A single turn carries every row of the set below to another of its rows. Some are shown first; where does it send the rows asked next?
J: [ 13 -28 -15  -4  40   7 -23  18   5  -3  -3  11  16 -34 -12 -22  -8  11
  26  20 -48  23  -9   6 -21   7]
M: [ -4  10   7  10   1   2   3 -29   4   4  40  24  18 -24  41 -19   4   9
  43  18 -29  -2  11 -19   5  34]
R: [ 29 -20 -20  -3  14  -3 -35  -4   7  -4  -8  14  22 -32  -7 -33  -2  33
  29  -4 -35   9   5   7 -22   9]
U: [  4 -27   2  28  23  19  -3 -41  18  -7  15  -8   9 -29  20  28   5   3
   0   9  26  21 -29  11  -2  27]
T: [ -3 -18   0  11  -5  11 -16 -30   3 -13  17   3  29 -44  47  22 -15   2
  -7  12  19  11 -27  26 -20   8]
X: [ 11  17 -11  -9 -16   0   0 -17 -16  -6 -35  19  14  29   4   3  21  -7
   4  28  15  12   6   3  -2   1]
P: [ -4 -16  -4  -3   5  -2  26 -35  27 -15  17  10  13  14  38 -26  27   5
  33  18 -29  18  13  -3   1  32]
A: [  4  19 -11 -10  -6  -2   8 -22 -28  -2  -6  29  10  24  -9  -8   1  -3
  -2   0   2   3 -17 -12  29   1]
D: [  5 -27 -26  -9  25  20 -29   6 -17 -14   0  -1  10 -31  -6 -16  -8   7
  34  11 -52  31   0  10 -10   8]
L: [ 18 -28  -1 -11  30   7 -21  15  16 -13  -1  -8  31 -21 -11 -23  -4  27
  16  17 -39  18  12  20 -22  -4]
Z: [ 19  29 -13 -15   3   7   8   8 -13 -20 -16  25  26  28   1  -3  -9 -11
  -8  18  12   6   3  -8  -3 -10]
Q: [ 26  -5  22  22   9  14   2 -23  21  -2  19   5  26 -39  28  28 -21  11
  -6  25  22   9 -23  18  -7   1]
Y: [  7 -25   8  19  12  13  15 -26  21  -9  27   0   8 -38  20  22 -10  -8
 -10  12  30  15 -26  20 -11  11]
B: [  8  34   0  -5   0  -7   9  -8 -25 -11  -7  18   7  29 -16  -7   2 -14
  -5  20  -2   2  -8  -6   6  -4]
K: [-14  -6 -12  -7  25  17  15 -23  -5 -12  14  25  13   1  69  -3   5 -14
  34  18 -21   1   5 -17 -17  27]

Z turns into Q
R turns into X
D turns into A
Where do these go?
M turns into P
J turns into B

A single turn carries every row of the set below to another of its rows. Some are shown first; where does it send the rows asked next?
girav: [-52  17 -11 -53   5 -32  50 -16  21 -32  12  17   7 -34  -7 -32]
vetu: [-32  58 -38 -69  -6 -13  19  -8  -7  18  42  21   8 -45 -35 -31]
kiko: [ -1  16 -46 -54  -2   0   7   3 -21  15   1 -10  17 -23 -27 -18]
vuves: [-55  18 -11 -51   6 -31  51  -8  14 -26   8  22   9 -24 -19 -33]
Kar: [ -9   1 -45 -63  -6 -20  24  -8 -37  15  40 -37  29 -38   6  -6]
vufut: [-41  13 -16 -41  10 -32  43   6  -1 -26 -15 -14   9 -12  -5 -19]
tipu: [-17  43 -32 -77 -14  -7  17 -14 -12   8  26  31  11 -39 -36 -32]
memub: [ -8  18 -31 -55   2  -4   9  15 -11  24   3 -17  26 -23 -37 -28]
nide: [-14   5 -31 -63  -3 -29  24   6 -28  25  37 -46  37 -39   1 -16]
damu: [-30  35 -14 -89 -18 -36  33 -12 -23  16  66 -10  30 -54  -7 -27]
gemog: [-50   6  -9 -53   4 -35  55  -3 -15 -33  24 -37  16 -16   7  -8]
dib: [-25  48 -15 -80 -14 -11  18  -2  -5  14  32  21  19 -37 -43 -40]
Bubuz: [-38  40 -39 -74  -8 -28  33 -15 -25  18  74 -15  18 -55  -6 -16]
dof: [-64  11  -4 -62   0 -33  63 -18  -1 -32  47  -1  14 -27  -8 -22]
ravu: [-17  40 -50 -48   7  -4   7  11 -11  22   7 -12   9 -28 -31 -19]
gavo: [-20  21 -50 -53   4 -18  19   5 -30  23  37 -47  20 -35  -2  -5]
Gulo: [-25  28 -31 -85 -19 -28  32 -26 -28   9  66   5  22 -53  -5 -21]
reped: [-44   6  -8 -51   4 -24  48  -7  -6 -41  19 -36  11 -16   5  -8]
Febak: [-38  19 -12 -45   8 -27  41  -1   7 -36 -12  -9   5 -17  -1 -20]
zevat: [-58   4  -8 -59   2 -27  58 -21   8 -37  44 -10  15 -32  -2 -19]

dib turns into damu
Gulo turns into Kar
Where do these go?
girav turns into zevat
dof turns into gemog
vetu turns into Bubuz

A single turn carries every row of the set below to another of its rows. Some are shown first; where does it send the rows asked next?
Bep: [ 19 -21  11  20  17  -3 -61  -7  -1   8  37 -16]
Pino: [ 20 -11   1  -5 -16  -3 -36   2   9 -38   3   8]
budu: [ 26 -14  32   0   6  -7 -50   3  -1  -6  59   4]
nikav: [ 46 -14   1  -1  11 -30 -34  19  -8 -14 -11 -12]
Ret: [ 10  -4  -2   6  -3 -53 -53  11 -21  22  41  -7]
noda: [-24   3 -11   4  -1 -10 -17  -4  18  21  19  14]
mume: [ 21 -27   5  32  20   3 -44  -4  -5   1  30  -2]
fur: [ -8 -18  -1 -39  24 -13 -33  23 -18 -19  14   9]
Bog: [  1 -23 -11   5  -4 -48 -44 -10 -33  15  24  -8]
mif: [ 23  13  -1  -5 -37 -25 -29   3   7  -3  13  21]
Ton: [ -9 -28  -6 -37  17 -25 -41  21 -11 -18   7   2]
mupog: [ 27  -9  30 -24   4 -31 -51   9   0  -6  52 -12]
zul: [ 24 -10  38 -16  13  -7 -41   5  -3  -8  55  -7]
lusi: [ -3 -29  -5 -30  27 -45 -43  22  -7 -16   9   8]
Lig: [ 18 -14  25  -1  16 -24  -8  -6  21  36  12  22]
rud: [ 12  -4  -8 -38   5  10 -34  17 -11 -18  34  -8]
leno: [ 27   4  14  11  29  -8 -12 -18  -3   7   8 -21]
Bur: [ -6   2  32  -4  40 -26 -12 -13   4  15  25  11]
fov: [-20 -22   6 -11 -11 -18 -29 -25 -24   6   4   9]
bomuz: [ 15 -14  -9  22   9 -47 -57 -14  -9  18  24   7]
Togaz: [ 43  -4  -7   8  31 -26 -10   0  -7 -13  -2  -5]
pokot: [ 31  -6  -7 -11 -25  -6 -29   4  17 -21  -1   0]
nibop: [ 34   6  31 -14   5   4 -36  25  -6   5  46   2]
Gaki: [ 18  20  -1 -15 -32 -18 -21   5  10   9  22  25]
Koso: [  8 -16  32  -9  29 -25  -9   7   9  24  -1  21]
ves: [ -4 -16  24   0  24 -17  -1  -7  12  24   5  16]
Gel: [-12 -28   7 -37  14 -36 -45  28   0  -5  22   0]
foron: [ 50  -2 -10  -6  26 -24 -20  15  14   8   0  11]
Gibof: [ 17   9 -12 -25   3  12 -28   8 -19 -23  30   5]
bemuf: [ 21   0  19  16  19 -10  -8 -23 -17  -5  24 -20]
dife: [-32   3 -15  13  -2 -10 -21   7  -4  10  18  12]
bezug: [-21 -25  -7 -19  -2 -29 -39 -26 -17   9  12  -4]
Kup: [-12  -9  24   7  18 -11  -2   4  13  23  18  22]
bidi: [ -3 -14 -10  11  -2 -46 -51  -5 -23  20  40 -11]
Zeni: [ 26  13  -7 -20 -20 -33 -16   5   9  26  10  23]
Sav: [ 51  -5 -16  13  20 -25 -23   6   3  -5  -1  -2]
vut: [ -4 -34  -6 -42  11 -29 -12   7 -12  -7   7  12]
kat: [ 50 -11 -20   7  14 -38 -20  16   1   4   4   6]
Nulis: [  4 -16  -5  -3  17 -56 -47   7 -16  17  41 -20]
vazo: [  2  -1 -13  -7 -33 -30 -22  15  12   6  40  21]
Kan: [ 21 -16  43 -25  10 -21 -31  14  -1  -3  54  -1]
deva: [ 23  19   7 -17 -20 -30 -20   2  11  17  32  32]

mif turns into Bog
Ton turns into ves
mume turns into Pino
Where do these go?
nibop turns into vazo
Zeni turns into Nulis
Koso turns into Kan
leno turns into rud

A single turn carries every row of the set below to another of its rows. Some are shown first; where does it send the rows asked next?
Vif: [ 11   6  12 -27  10 -37  18 -24 -42   6  -3   2]
rez: [-13 -15   8  13  28 -19   0 -24 -22 -29 -26 -12]
Duf: [  7 -26  -5   9  40 -27  -4 -24 -13 -17 -22   4]
Fibaz: [ 32 -19  -7  -8  42 -14  11   2 -26   2   8 -20]
Serok: [-13  -4   0  14  23 -11  24 -35 -19  -5  -4  37]
Gavop: [ -2   0 -10  19  15  14  24   1   2  -9  -6 -36]
mafun: [ 34  -4  15 -26  19 -21  33 -10  12  -6  -8   7]
pabu: [ 36 -12  -8  13   5 -17  15 -11 -44  25   8 -21]
tavo: [ 21  -3  17  11  -1   0 -14 -11 -17 -45  -7  19]
bokub: [-12 -14  10  23   4   1   7  -5   0 -24 -23  32]
Lipal: [ 12  -2  -1  12  22   4  -1 -15  -1  -7  -9  48]
bikam: [ 14   1 -21  25 -28  -2   5   3  11  -7 -21   5]
vup: [ 21   6   6   4  19 -12   2 -41 -36 -26  11  24]
sezud: [ 11   0   3   2 -26 -12  46  20 -25  -3  -1   0]
kopa: [ 24  -1   2 -15 -10 -20  53   2  -3   8   4  10]
fita: [  4  18 -15  33  -8   2  18  12 -43  -3  -1  -4]
mal: [  3  -6  10   4  16 -12  18  -3 -17  45  -7 -14]
det: [  2  -1  15   8   3   1  19 -27 -39 -44  -9  17]
bizi: [ 37 -12 -22  17  19   7   3   8  -5 -10   4 -26]
Gafa: [  0  -3  -7   3 -42  -6  14 -23 -16 -13  -6 -21]
gegek: [ -4   4  -7  28  22  -5 -12 -31 -15 -27 -17 -14]
lodo: [ 12  -8  19   5  -6   0  21  -3  15  14 -19 -30]
dovu: [ 16  -8 -19  24  33 -13 -17 -31  -5 -16 -13   3]
Banu: [ -8 -16  17 -29 -17 -23  17 -17  -3   4 -16  -8]
met: [ 49  -9  -6  -7  -8 -27 -14   5 -24  -9  -6   9]
Kep: [-24  17  -2   5  -9 -12  37 -27  -7   9 -17  -3]
fimug: [ 14 -19  20  -6  15  -7  13 -14 -10 -34 -18  35]
fida: [ 22  -2 -29  11 -26 -10 -10 -16 -26  13   8   2]
bek: [ -7  -8   6  -6  38  -6  33  -5 -19   4  -2 -31]
fabur: [ 21  25   3   3 -22  -1  17  22 -27   6  10   0]
bogug: [ 45 -15   0  15 -17  -5  17 -12 -11  -6  -2 -35]
pivab: [29 26 -2  4 18 -2 -7 13 -3 19  1 15]
bifi: [ 14 -15  -5 -21  -1 -26  -8 -10 -13  32  -1  15]
non: [ 35  24   3 -14  -6 -10  24   2  -5  18  16  10]
ruvet: [  0  15  -6  26  10  12   6 -27 -31 -17   1  31]
madum: [ 10 -10   2   3  -7 -18  58  -9 -28 -27 -10 -12]

rez turns into gegek
Lipal turns into fimug
Vif turns into Kep
Where do these go?
sezud turns into fabur
Banu turns into Gafa
pivab turns into mafun
bogug turns into pabu
bizi turns into Fibaz
bokub turns into tavo

A single turn carries every row of the set below to another of its rows. Some are shown first; where does it send the rows asked next?
Vas: [  1 -18  10 -31 -10 -27  28  26 -11  19  -6 -10  16   6   6  30   1]
kamom: [ -4 -24   7  16 -17   0  17 -32  19  -2 -25   0 -11   3  40   6 -12]
lamab: [-15  -8 -36  -1   1   6   1   2  13   3  -4 -12  -7 -32   5 -26 -17]
kupen: [  0  -8   6  -6  23 -20   1 -19 -23  -1 -22 -24 -16  -5  43  21  -6]
lekuv: [ 22 -18  14 -13 -12 -21 -13 -14  13 -18 -20  -8   5  18   2  37   2]
Fafu: [ 37 -25  10  10   3 -13  17  -9  15   7   8 -20  -7  28 -12   5  24]
Luzi: [ 23  -4  -5  -5 -13  25   0  50   1 -24  -2 -14 -13 -18   1   0  -7]
bafat: [  0 -15  37  13  -9 -14   2 -15   1  -4  17   6 -25  12  32  20  31]
kasav: [ 26 -23 -16 -10  -9  13  -7  46   2   3  25   0 -14 -15  -3 -17  -7]
Diput: [ 18 -24 -13   1   0  11 -12  20  -1  11  37   7 -10 -29  14 -27  -7]
Kodos: [ 12 -13  17   5   8 -21  -1 -11 -23   0  -3 -38 -33   2  36  10  25]
Les: [ -2 -13  -2  23   3  -6 -15   4   1  21  30 -19 -15 -35   5 -23  19]
noge: [ 19  -8   6  18  -8  22  -8  15  -3 -11  31 -13 -19 -35  21 -23  11]
keme: [ -3 -10 -33  -6 -14   6   5  28  15  -4  -9 -24 -18 -16 -13 -22  -4]
vozo: [ -1  -8 -42  -1  -3   3 -11  31   3 -14  21  -5   6 -24  18 -16  -8]
dopar: [  9  -5  31   5 -20  -9  18 -20  -7  24  13 -31  -9  23  -3  11  16]
gesi: [  4  -7  27  10 -21 -11  10   0   7 -20  31 -36 -28  -1  30   1  26]
Rof: [  2 -17  -4   7 -25  10 -11  35  -9  10  31  20 -12 -23   3  -8  20]
Der: [  7 -23  25 -11 -18 -30  22  12 -15  28  25 -18   2   0  13   7  33]
Geve: [ -9  -5  24  -4  16  -3  13  -9 -26  10  27   6  -1  19  34 -13  20]
Vuzis: [-16  -4 -22  -2  18  -2  -9  11   6  13  -9  -3   9 -34   4   2 -29]
desur: [ 10 -29  17  23 -33   0  17 -18  18  -2 -11 -13 -28  12  30  -2  16]
Morep: [ -4 -12 -24   9 -12   4  -1   8  12   4  15 -25 -22 -27  -1 -38  11]
dinen: [ 14 -19 -23 -13   5  13  -9  31   2   5  16  12   1 -24   8 -13 -29]
besa: [-11 -17  14 -15   3 -28  21 -10 -14  31  14   0  22 -15  30  12  -1]
sugot: [ -2   0   8 -19 -16  -6  19  27  12 -33 -12 -29 -12  11  15  32 -12]
Lota: [ 27 -22  25   2 -17 -23 -17 -23  11 -12   3 -15  -6  14   7  21  25]
badaf: [-14   0  10 -23  21   0  19   8 -23   0  -5  13  12  26  24   8  -9]
Zem: [-20   1  11  -1   5  -8  10 -25   8 -18  10 -13   0 -17  48  15 -21]
Mepa: [  2 -11 -37   6  -6   3 -12  28   2 -11  31  -9  -1 -24  19 -23   4]
taviv: [  3 -11  26  -7 -12 -11  10  18   5 -16 -13   5 -22  29  13  41  15]
kuf: [  7 -26   6   7 -31   3  21  -2  21 -11 -36  -8 -19  19  21  15  -6]
Mun: [  4  -1  -9   1   9  25  -6  12  -1 -14   3   4   3 -40  26  -4 -29]
Guf: [ -1 -12 -16  -8 -21  13  -6  47  -7   5   7  25  -2 -18  -2   8  -2]
Toz: [-12 -13 -13   2 -11  12 -11  19  -9  13  21  32   4 -33  15  -2  -5]
diro: [-14  -8  22  -2   7 -12   5 -18   3  -7  -8  22  -4   8  36  38  -7]
gaka: [  4  -6  21 -17   1  -2  20  28 -22  -2   9  -5 -10  40   9   0  26]
mome: [ 24 -19  -5  -6  18  -9  20 -10  17   3 -17  -7  11  25  -9  22 -12]
puno: [  3   0  18 -12 -14  -6  21  -6  -4  17 -15 -24   4  28 -10  31 -12]
tif: [  4  -9 -38  -1  -9   3  -9  41   3 -16  22 -13  -2 -18  11 -17   3]
guraf: [ -7   0  23   1  -2  -8  16 -38  -7  27   3 -15  10  10  11  17 -14]
Lodof: [  8 -10 -12  -3 -10  -4  -5  52   7   4  -4 -26 -16  -9 -23   2   9]
vofuf: [ 13 -10   7 -13   6 -19   6  12 -20  -9 -29 -37 -26  13  23  27   7]
gitol: [ 14 -18  18  -1  -2 -22 -17 -42  11 -10  -4  -2   9   3  19  25   1]
voka: [ 21 -22   5  14  23 -12  13 -41  14  14  11  -4   9   8   9   2   2]

vozo turns into Mepa
Toz turns into Rof
badaf turns into Geve
Where do these go?
kasav turns into dinen
dopar turns into puno
gesi turns into sugot
Lodof turns into Vuzis
Der turns into Vas
taviv turns into diro
lamab turns into Morep
gitol turns into Lota
kamom turns into desur
Luzi turns into Mun
vofuf turns into kupen
Fafu turns into mome

